Each row is where one point has got to under a steady rotation. How many ticks took it there?
The counts run from 0 to 623.
[  2.1 -11.9   7.1 -13.5  16.2   5.8  -0.2  30.1  13.2 -17.4  16.4 -30.1
 -10.5 -11.1   5.2  -9.6  -7.8 -25.9   8.2  -4.2   2.2 -18.8 -12.5  13.1
  12.0   0.4  -4.2  10.4   1.5 -14.5   0.5   2.1 -15.2  -7.1 -34.7]
341
[  1.4   3.9   8.4   2.2  -0.4  -4.2  19.0  60.8   3.6 -11.2   1.2  -9.5
  -0.6   0.7   7.7  -5.4  -4.1 -11.3  -9.9 -17.1   9.7  17.9 -20.6  12.8
 -13.9 -20.6 -12.4   8.1   6.7 -11.8   7.5   4.3  -5.8   9.3 -16.6]
486
[  0.5  -5.4  -6.9 -14.7  24.2  -6.3  14.3  13.5  12.8   6.5   7.8 -34.4
 -16.9  -2.2  13.8  -5.0   4.9  -0.7  17.1   2.8  -7.3 -16.3   4.2  11.6
   2.4  -6.8  -3.8   4.4  35.1 -26.0 -23.4   0.5 -21.2  -0.6 -23.3]
81
[-15.6  -2.5   3.8   6.4  -7.0   6.0  24.3  53.2   7.6 -16.5 -18.3 -12.2
  -3.2  13.2 -12.1   0.0 -13.4  -6.7  -3.4   4.3 -16.1   3.3 -12.9  12.5
 -18.0  -7.1  -8.7   3.1  10.3  -8.6 -12.3   3.9 -10.1  23.8 -15.6]
47
[ -9.4  -0.8   0.5  16.9 -14.6   7.7  21.9  39.3  -7.5   9.0  -9.7  -8.5
   8.7   0.6  26.4 -14.0  17.0  15.5   4.6  -9.5 -12.6  -4.0   8.6  -5.2
  -3.5  -3.0   4.2   0.3  22.1 -29.1 -14.3  -4.7  -7.3  12.9  21.0]
616
[  7.6 -20.4   5.3  15.4  17.7  -2.0  -6.9  40.2   5.3  -7.1  18.9 -18.6
   2.3  -6.4  24.6 -20.7  11.2  -5.8  -2.7 -36.9  -2.0   6.1 -16.1   3.4
   7.4 -10.1  -0.4   0.8  14.0  -4.1  13.2  -8.6 -16.3  -6.5   0.0]
21
[  2.2 -20.7  13.0  29.3  -9.7  20.4   9.2  52.2  -4.7 -15.3 -16.9  -5.1
   1.2   0.0   3.2 -20.1  -3.4 -15.5  -4.1  -8.4  -7.0  -8.1  -0.5  -0.2
  -9.6  20.1 -18.0   0.4  -5.5   5.4   7.0  -4.2 -14.7   2.8  -9.5]
11
[  4.8   2.6  -2.6  17.4  11.6   5.9  25.7  23.3 -19.9  14.5   2.3  -5.5
   1.3   1.7  47.6 -14.4  12.4  13.4  12.0  22.0  -0.5 -13.3  14.9 -12.7
  -0.4  -3.0   3.9   6.6  13.8 -25.7  -5.7  -4.2 -10.1  -2.9  -0.8]
194
[ -7.6  15.5  12.8   5.0 -10.6   4.2  25.2  49.6   7.5   0.4 -14.0 -12.9
  -4.0  -1.3  19.5  10.6  10.3 -11.2   4.2  -4.0  -0.4 -11.7  -6.1  10.2
 -17.6  -8.1 -20.7   0.8   5.0 -23.1 -15.2  11.2  -0.3  15.2 -18.1]
396
[ -2.1 -27.4  13.1   6.5  24.7  -2.5   2.9  31.9   4.3 -19.0  -6.5 -27.3
 -13.6  -4.4  10.1  -5.7  11.5 -18.7   4.3 -12.6 -35.7  -7.1 -23.9  -5.2
  -2.5 -12.1  -3.3  -5.1  -1.7  -1.2 -13.8   6.8 -12.9  15.3  -7.1]
34
[ 21.6 -26.7   5.6   4.1  18.1   1.0   2.9  33.3 -11.9  -3.1   3.4 -18.6
   3.8  -6.3  39.5 -28.0   5.6   7.1   4.4 -17.0  -2.7 -14.1   1.4 -10.3
   6.4  -2.2  20.1   1.1   5.2 -19.5   2.5 -12.5 -13.7 -11.8   4.9]
237
[ -9.0   5.7  -2.3  28.9  23.3   8.2  10.8  25.9  -3.0  -1.9  12.7   0.7
   8.6  15.1  38.4  -1.8  -3.7  -5.8  20.4  26.1   1.7 -22.4  -0.5  10.7
   2.3   3.0   4.9  11.1   7.5  -3.9  12.7  -3.4 -18.3 -10.4 -28.3]
542
[  7.1 -24.6   4.1  27.1  23.7  12.1   5.5  27.1 -11.1 -15.3  -8.3  -7.1
   3.6   9.1  32.9 -12.0  -3.7  -9.6  13.5  17.7 -19.8 -27.6  -2.5  -9.4
  -3.1   8.2   8.6   0.3 -10.8   2.8   6.0  -5.8 -17.9  -3.6 -15.7]
114
[-15.2 -14.4  11.2   5.7  11.5   9.7   9.8  38.9  -4.7 -27.5   2.9 -16.8
  -9.5   0.1   7.1  -5.8  -4.1 -32.7   3.8  18.0 -23.5  -4.8 -24.9  -3.7
   0.8  -5.2  -0.5   7.5 -16.3  -7.5  -0.6  19.4  -5.6  14.1 -18.2]
252
[ -3.5 -11.3  10.8  16.6  19.0  -6.8   4.3  33.1  -3.8  -6.1  13.9 -16.4
  -9.2 -12.3  33.9  -4.5  30.1 -13.7   0.7 -20.4 -16.1  12.3 -23.7 -12.8
   1.1 -20.7 -11.8  -4.7   0.9  -7.3  -0.5   9.8  -6.5  11.4   1.5]
154
[ -2.0  12.5   3.4  24.2  22.7  -3.8  26.8  38.0  -2.5   4.9   3.1  -3.6
  -6.8   6.1  32.4   2.8  11.5  -6.5  -0.5   9.9   8.3  11.1  -7.5   7.0
 -13.9 -17.5 -26.5   4.1  13.3  -3.2   1.6   6.7 -13.1   3.6 -28.8]
408
[ -2.6 -26.6  -1.3  10.6  18.1  11.9   1.7   8.9 -18.2  -3.2  23.9 -22.8
  -8.6 -14.3  21.7 -31.8  12.5 -10.2  11.5  15.9 -16.3  -9.7   5.6 -16.3
  26.0  13.3   2.7   4.3   6.8 -14.8   1.7  -4.1 -18.2  -8.6  -1.2]
333
[ -8.4  -7.6   0.1  15.5  -5.4   1.7  14.9  41.2 -15.2   4.6  13.6  -9.8
   1.5  -9.5  17.6 -27.9  17.6   6.1 -10.9 -14.2  -5.2  27.9  -4.8 -11.2
   6.7 -13.0  -2.0   5.0  18.7 -17.4   4.0  -2.2  -7.5   9.7  19.7]
490
[-15.6  -7.6  14.6  25.7 -21.7  22.4   4.9  54.0  -6.3 -17.2   0.1  -3.2
  11.4  -5.4  10.3 -16.2   2.8 -22.0  -0.2  -5.1  -8.1 -10.0  -7.1   0.6
   3.4  14.5  -8.3   6.4 -13.2  -7.6  13.5   1.3  -5.0   4.2  -1.2]
355
[-15.4 -11.9   4.7 -10.4 -18.5  12.0   3.5  40.1  -1.9  -9.5  17.3 -24.3
   2.9 -18.2   1.7 -24.1   7.4  -8.4   1.4 -20.4  -8.7  -3.0  -7.0   2.7
  18.9   2.4   6.7   8.0  11.6 -36.6  -5.7   0.5  -4.9   6.0  12.1]
478
[-24.0  10.6  10.4  27.9  17.1  -1.0   5.6  35.8   2.1 -10.5  12.4  -4.8
   5.6   6.1  38.5  12.5  17.3 -13.9  10.8   0.5 -15.9  -3.6 -26.1   6.0
  -4.9 -20.8  -0.3   1.2  -0.7  -5.8   3.7  10.7  -3.6  10.2 -11.8]
499
[ -0.4   3.9  -2.2  -6.6   7.1   0.8  22.6  35.9  13.7   2.3  -8.0 -26.5
 -14.6   1.5  -0.2  -2.0  -3.0  -3.2   4.2   0.9   4.9  -6.6   3.3  21.0
  -9.0  -0.3 -25.4   5.2  32.2 -13.1 -17.6   2.0 -19.7   4.2 -36.6]
305
[ -8.6 -12.4   5.9  18.7  20.7   3.4  14.6  38.6 -12.2 -21.8  -7.5  -5.9
   3.1  12.6  26.1  -0.7  -3.6 -15.4   8.5  17.4 -26.9  -6.1 -21.4  -8.5
  -9.0 -16.1  13.8   5.0 -16.9  -6.2   1.5   7.6  -3.0  15.7  -8.5]
373
[-15.1 -21.2   5.1  -9.3   0.0   8.7   3.9  25.2  -7.4 -11.0  17.3 -30.6
  -5.7 -17.6   1.9 -23.8  12.8 -10.8   4.2  -7.6 -29.2  -3.4 -12.1  -9.3
  22.8  -2.2   8.9   2.9   7.2 -29.1 -11.0   7.1  -9.4  10.3  10.8]
255
[ -4.9  -3.1   7.8  23.8  -6.3   6.1  24.7  58.0  -1.1  -9.4 -23.8  -3.5
   1.1  10.0   7.4  -3.5  -0.3  -2.0  -7.5  -6.9 -13.2   7.2 -11.4   1.4
 -23.2  -5.8 -13.1   1.7   5.1  -4.2  -7.5   3.2  -9.8  20.9  -7.4]
270
[ -0.9 -22.7   8.6   0.8   7.9  11.2  -4.7  23.2  13.7 -13.0   9.3 -34.6
 -15.5 -17.1   1.8 -12.6   8.9 -23.8  10.6 -16.3 -13.7 -24.4  -3.6   7.9
  11.8  18.3 -21.0   0.2  10.5  -7.6  -9.7   2.5 -16.0  -4.2 -19.9]
558
[-18.2 -12.9   0.8   4.5   1.3  22.3   7.7  18.3 -15.3 -13.3  16.7 -18.6
  -2.4  -7.9  10.4 -20.7  -0.8 -18.5  14.7  34.0 -14.4 -26.6   8.2  -4.9
  22.6  22.2   5.1  10.1  -2.7 -21.3  -1.3   2.4 -12.1  -6.8 -11.9]
555
[ -3.7  -1.6   3.1 -25.6  -2.8  -0.5  13.0  47.4  10.7 -11.0   6.7 -26.1
  -5.4  -6.2   0.0 -10.3  -2.1  -9.3  -2.1 -19.8   1.6   3.4 -13.6  14.5
   3.8 -16.1   2.5  10.0  14.4 -33.7  -9.6   6.7  -6.5  11.3 -12.6]
262
[-25.4 -12.6   2.6  11.5   0.5  20.1  -0.4  34.9   5.2 -23.0  18.2 -16.5
   5.0   4.0  -8.8 -13.9 -14.6 -22.8   8.7  13.2  -9.1 -15.1  -8.3  18.5
  14.8  18.2   2.7  13.8  -0.3  -6.1   6.9   0.5 -17.6  -4.9 -24.4]
343
[-33.9  -8.1   5.4  24.4   9.8   7.1  -2.0  28.5   5.3 -19.2   3.9 -14.2
   6.5   7.8   9.6   4.9   8.3 -14.3  13.7   0.3 -41.3 -12.5 -24.6   3.9
   4.0  -6.5   9.1  -1.0   3.8  -4.3  -7.0   8.8 -13.1  16.3  -3.4]
379
[-13.3 -13.4  -1.0  10.6 -17.5  26.2  11.5  23.6  -9.1   2.7   4.5 -19.6
   0.9 -13.7   5.0 -27.7  10.0  -0.3   8.9   9.7  -9.9 -20.5  22.2  -4.4
  16.6  30.7 -10.3   4.7  19.3 -21.9  -8.1  -5.7 -16.9  -5.0   0.3]
435
